Each path below is one point turned by a fixed rotation once a step. After each direction that follows a path, write how fast that rotation turns it, in deg/step (0 if it stays still).
Each turn is a multiple of 5 degrees from 10 to 175, or 0.
Each row of a path follows its step; steps can be skipped.
Rotation 1:
step 0: [  2 -13  -8  -6  -3  -2  13 -13 -21   8   9   2   8   7  -8 -21  -7   6
   5  -7   6   7  -5  -8  -7   9 -18  -4 -12   4  22  -2  11  -9  11   6
  14  20   6   4   9 -16   8   2  18  -6  -3 -25   1   4  -1   6  14 -18
  -1  -8   5  -2]
step 1: [ 11  -9   7 -12   9  -7   5  -9  -6  -9  14  -5 -15  11  -1 -19   4   3
   6   8  -7 -11   4 -14 -16   2  -8 -13  -1 -17  21  14  12  10   9  -6
   3   4   3 -10   9  -1  21 -19  -3  -5  -2   3 -21  10   6   7   9   1
   4  -1  24  -3]
step 2: [  0 -22   4  -8  -5   2  15 -12  -4 -27  -4 -11  -5  -9  -1  -5  12  14
  20  -7   1   0  -3 -11  -3 -16 -15  -5 -18  11  22 -10  12   0  25  -8
  -2   9   2   4   3   7  -3  -6  14  -3   1  -2  -3   2   0  -9  -4  -2
  -8 -15  12  -5]
step 3: [  8 -10  -7  14 -23   3  13  -6  -8  -1  13   5  14 -10   1  -9 -19   6
   9   3   0  -4  -4   1 -13   1  -8  -5 -13  -6  19   8  -2  17   4  -1
   7  12   2  -3  17   2  20 -10  20  -8   7 -16  -8   1  -9   7  10 -11
 -10  -9  15 -16]
step 5: [ -1 -24  -5  -4 -15  -3  19   9  15 -22   1 -17  11  -9   1 -19   4  12
   4  -5  12  10  -5  -6  -2 -20 -19 -11 -21  -4   7  -2  -3  -4   2  -7
  -9   5   9   4  13  -7   1  -5   8 -11   0 -14  -2  -2   9  19 -11   0
  -9  -8   8  -2]
step 6: [ -1 -15  -9   2 -14 -18   8  -1   2  -3  30   3   8   2   1  -3 -15   8
   7  -1  -8   4   7  11  -6  -6  -9  -2   5  -4  26  21  -4  15  17  -6
  11   1   5  15   6  -5   2 -11  14  -8  -1 -11 -10  -7  -5  22   3 -16
   8   0   4   9]
step 10: [  2 -15  -7 -11  11 -13   1 -15   7   4  -6   1  -3  -2   3 -13   4  15
  30   1   0  -1   1 -15  11 -15  -6   0 -16   0  15   9  -3  -8   7   2
   7  -1 -11 -14  11  -6 -19   4  22  14 -12 -11  -6   9  18  16  -2   0
  -3  -4  -8   3]
step 11: [ 13 -10 -12  -6  -3 -19   3   9 -11   7  -1  -9  11  14  -9 -25  -5   5
   9   0  -3 -14 -13  10  -8  -2 -15   1 -31  -8  18  10   5   3  -5 -10
  -4  -6  11  -2   4  -5   3   1   7   6  -2 -19   7   1   0  19   1   3
 -12  10  17   7]
step 13: [ 12  -5  -3  -4  -8   2   8 -16  -3   8  -2 -16  -1  -3 -13 -16   7  17
  14  -8   3  -5  -6  -4  17 -19 -22  -7 -11 -15  12   0   6   3  10  -6
   0  10 -14 -16  15  -8   1   1  11  24  -4  -4   8   0  12  10   9   3
  -5  -7   6 -20]
step 14: [ 11 -15   5  -2  -4 -13 -10  -4 -13 -12  12  -7  -2  -8 -15 -16  -8   6
  13  13  -7  -2 -10  14 -12  -5 -11  13  -4 -16  20  16  16  22   5   2
  -1  -2   8  -8 -11  -1   4   8  16   9   2 -14   0 -10  -2   4  11  10
 -17   2  13   1]
Speeds:
[  1  -5   4  -4   0   3   2  -1   0   0  -1  -2  -1   5  -2  -2   5   1
  -1  -7   0   4   2   0   2  -2   2  -3   4  -5  -6  -1  -1   1  -1   1
   0   1   1   1   2  -2   2  -1 -10  -4  -3  -3  -1   0   0   1   3   1
  -1   0   2   0] | 95
[ 3  0 -2  1  1  4  4 -1 -5  0  0  4  2  3  4  2  5  1  5 -2 -4 -6 -4 -5
 -2  3  2  0 -1  1  3 -4  0 -3 -3  0  1 -7 -3  0  1  3  2  0  0 -1 -4 -5
 -1  5  1 -3  1  2  2  1  2  3] | 40
[-2  4 -4  2  1  3  3  0  3 -2  7 -3 -1 -1 -3 -1  1  0 -3 -2 -1  3  2 -4
  4  3 -5  5  4 -3 -2 -1  3  1  2  2 -2 -3  2 -1 -3  0  1 -3  3 -1 -1 -4
 -1  2  2 -1  0 -2 -1  5 -6  6] | 40
[-3  0  0 -5 -2  6  2 -3  0  1  0 -1 -1  0  3 -5  5  0  0  1  1  3  3 -2
  4 -1  0 -5 -3  6 -1 -5 -3 -1 -1 -3 -2  3 -1  3  2  2 -2  2  4  5 -1 -1
  0 -1  3 -2 -3  4 -3 -3 -5  0] | 135
[ 1  0 -1  1  0  3 -3  1  1  0  0  3  7 -3 -5 -3 -2  1  4 -3  0 -5  4  3
  3  1 -1  0  6  4 -3 -5 -5 -3  4 -6  2  2 -1  1 -1 -1  3  1  2  0  0  0
 -4  1 -4  2  2 -3  1 -2  1  3] | 115
[ 1 -5  1  3 -3 -6 -2 -1  5 -3 -5 -4 -3 -4  3  0  6  1 -2 -4  3 -3 -2 -1
  2  0 -1  2 -1  1  2 -2 -2 -7  3  2 -2  2 -4 -6  1  0  2 -4 -2  3  0  2
  2  1  0 -1  2  0  0  2 -3  2] | 130
[ 0 -4  2  1 -1  0 -1 -4 -2  0  6  2  5  2 -1  3  0 -4 -2  4 -3 -3 -3  1
  0  0 -1 -2  1 -2  1  2 -4 -2 -2 -3 -5  9  5 -1  2  2 -4 -4  0  0 -1 -1
  2  0  0 -1  4  4 -1  4 -2  3] | 135
Rotation 2:
step 1: [  5  -1   5  16 -13  28  14   5  14 -16 -23   3  -6 -21  -1  21  -8  12
   6  -1  10 -11  -1 -13  12  12 -17  20  -2  -3  -4  20   6  -5  -1 -17
  -6  -4 -16  -7   1   4   6   8   0   7   1   2  15  13   1   9  -2   1
  -9  15  -4  -2]
step 2: [ -1  13   6   4  -9  16  11  -5   2   7   4  14   2   8   1 -17   9  20
  -3 -15 -12   9 -11  19  -1  -7  -1  -9   1   4  -5  28   5 -11  -7   3
 -22  -9  -3  -3  14  -1  19   9   8 -10 -28  -2  -4  -3  -6 -19   9  -5
  -8  17   8   8]
step 3: [ -4 -10  -4 -14  -1  -5  20  18  21   5   1   0  13   5  11   3 -10  -5
  -8  -7  -3  13 -12   3   4 -12 -19   3   1 -17   2  -6  13   9 -21   4
  17  21   3   1   1 -10  -2  15   3   2  -2 -21 -16   3  -2 -20   6  -4
  13  18 -10 -11]
step 4: [ -8 -16   3   8 -31  12  -9  -2   6  23  -8   5   3  -4 -12 -14  -6 -16
  12   5  10  19  -9   5  -5   1 -15   0  -7  12  -9   4  -2 -10  -1 -12
  -1   1  24  -9  -5   4 -14   7 -24  -5   3  -8 -16  -7   2  11 -16 -11
   2  -7  -1 -12]
step 5: [ -4   4  11 -11   2   9  -9   3 -10  -5   1   2   1 -11  -3  30   5  -6
 -18 -13   5   7   6   5  -5  -7   3   9  17   9   6  17 -29   8  -4  16
  -7 -12  14 -17   7 -12  -8   3 -14 -10  -2 -23  10   8  -9  10   2   0
  -4  -2   1 -23]
step 6: [  9  13  -3  21   3   5  10   8  -3  -9 -12  -3 -13  13  14  28   1   6
  -6 -13   3  20  -1  -3   7  14  13  -9 -20   3   7   0   9  -4  15  -2
   5 -16  -8 -14  10   5   2  30   2   6   2 -10   2  -8  18   1 -15  -9
   6   6  -1 -10]
step 10: [  2  25  -8  -3 -13   3 -19   8   0   8   2  11  -1 -24  21  -2  -6   1
  25   9   7  -4  13  15  18   3   9   6 -15  17   4  21 -16   9 -12  14
   3   1  -2  -8   3  -1   2   9  -8  -4 -11   0   7   0  -5  11  -8   4
  16  -9   4 -15]
step 12: [-14 -16  -5   2  -9  21   5  -4   5  -6   1 -29  19   7   8  -4 -13   7
  -6  17   1   7  17 -28   0  -1  -4  -9  -7  -2   7  17  11 -13  -4  -2
  13   4   1 -20  -1   5  -1  11  20   0 -13  11  13   4   6  11  -2  -8
  12  12   4   5]
step 13: [-22  10  -5 -16  17   6   8  -7   6  22  11   9   4   9 -14 -13  21  21
   8   1  15   7   6   3 -22 -13  -7   2  -8 -19  -6  15  -1 -18   6   0
  -5  -2   6   0  14   1   5   1  11   0  -1  -4 -12  11  -8  15  -4  11
  16  -7   5 -10]
step 14: [-11   0 -18 -11  15   2   6   0  10   3   1   2  15  -2  -1   2 -12 -14
  -8  -1  16  17  -4  -9   6  -9  14 -23 -12 -12  16 -15 -13  14 -10   9
 -11  20  -9  -8  13  -8  10   0 -19 -13  10  -2  -7  -2   1  -8 -20  15
  -2  -9  -4  -2]
Speeds:
[ 0  2  5 -1  1 -8 -1 -5 -3  0 -7  3 -2 -5 -2  5  1  0 -1  5  1  3 -3 -2
  1 -2  3 -2  1 -2  1 -3 -2 -2  2  1  2 -5 -3 -6  0  0 -1 -3  2  1  2  0
 -4 -5  2 -1  2  2  2  1  2  3] | 40
[ 6  4 -1  4 -2 -2 -7 -2 -3 -5  2 -5  1 -1 -5  2  1  1  1 -3 -3 -2  2 -2
 -2  2  0  0  1  2 -2  2 -2  2  0  0  5 -1  4 -7  2 -1 -1  5 -1  2  6  1
  2  2 -2  0 -1 -3  2 -1 -2 -1] | 65
[ 3  0  0 -3 -1 -3  2 -4  1  3 -6 -4 -4  2  0  0  0 -1  1 -5 -1 -2 -5 -5
  2  3 -1  1 -3 -3  2 -4 -1  3  2  2 -1  6  2  0  2  1 -2  3  3  0  0 -1
  2  2  4  3 -4  3 -5  3 -4  0] | 135
[-2  5 -2  1 -4  1 -3  1  0  3 -1  8 -2  4 -4  2  0  1  3  1  4  1 -2  1
 -4  1 -2  4  4 -1  0  3 -4  0 -5  3  3  1  1 -1 -1  3  3 -3  4  1 -3  8
  0  0 -1  3 -3  0 -5 -3 -3  0] | 125
[-2 -2 -3  6  2 -3  7  3  5 -3  2 -3 -3  1 -1  2  1  2  0  1  2 -4 -2  1
 -3 -2  1  0  3 -3  3 -1  0  5  2 -1  3  2 -3 -4 -1  0  1  4 -4  4 -1 -2
 -3 -5 -2 -1 -1  1 -4 -4 -1 -2] | 135
[ 2  0  5 -4 -2  2 -1  2  3 -3  3 -2  6  1 -2  0 -4 -3 -3  3 -4  0 -2 -3
  3 -3  0 -3  3 -5 -3  2 -6  1  2  5  2 -3 -5  1  0  0 -4  0  0 -1 -3  0
  4 -1 -3 -3 -2  4 -4 -2 -4 -1] | 160
[-5 -3  0  2 -3  0 -5  2 -3  5 -2 -3  4 -1 -1  0 -2  1 -1  1 -5 -2  3  3
  2  4 -3  0 -2 -6  5 -5  4  2 -1  0  2 -4  1 -2 -4 -1 -1 -4 -3  2 -1  0
 -3  1 -2 -1  0 -2 -4  2 -5  0] | 95
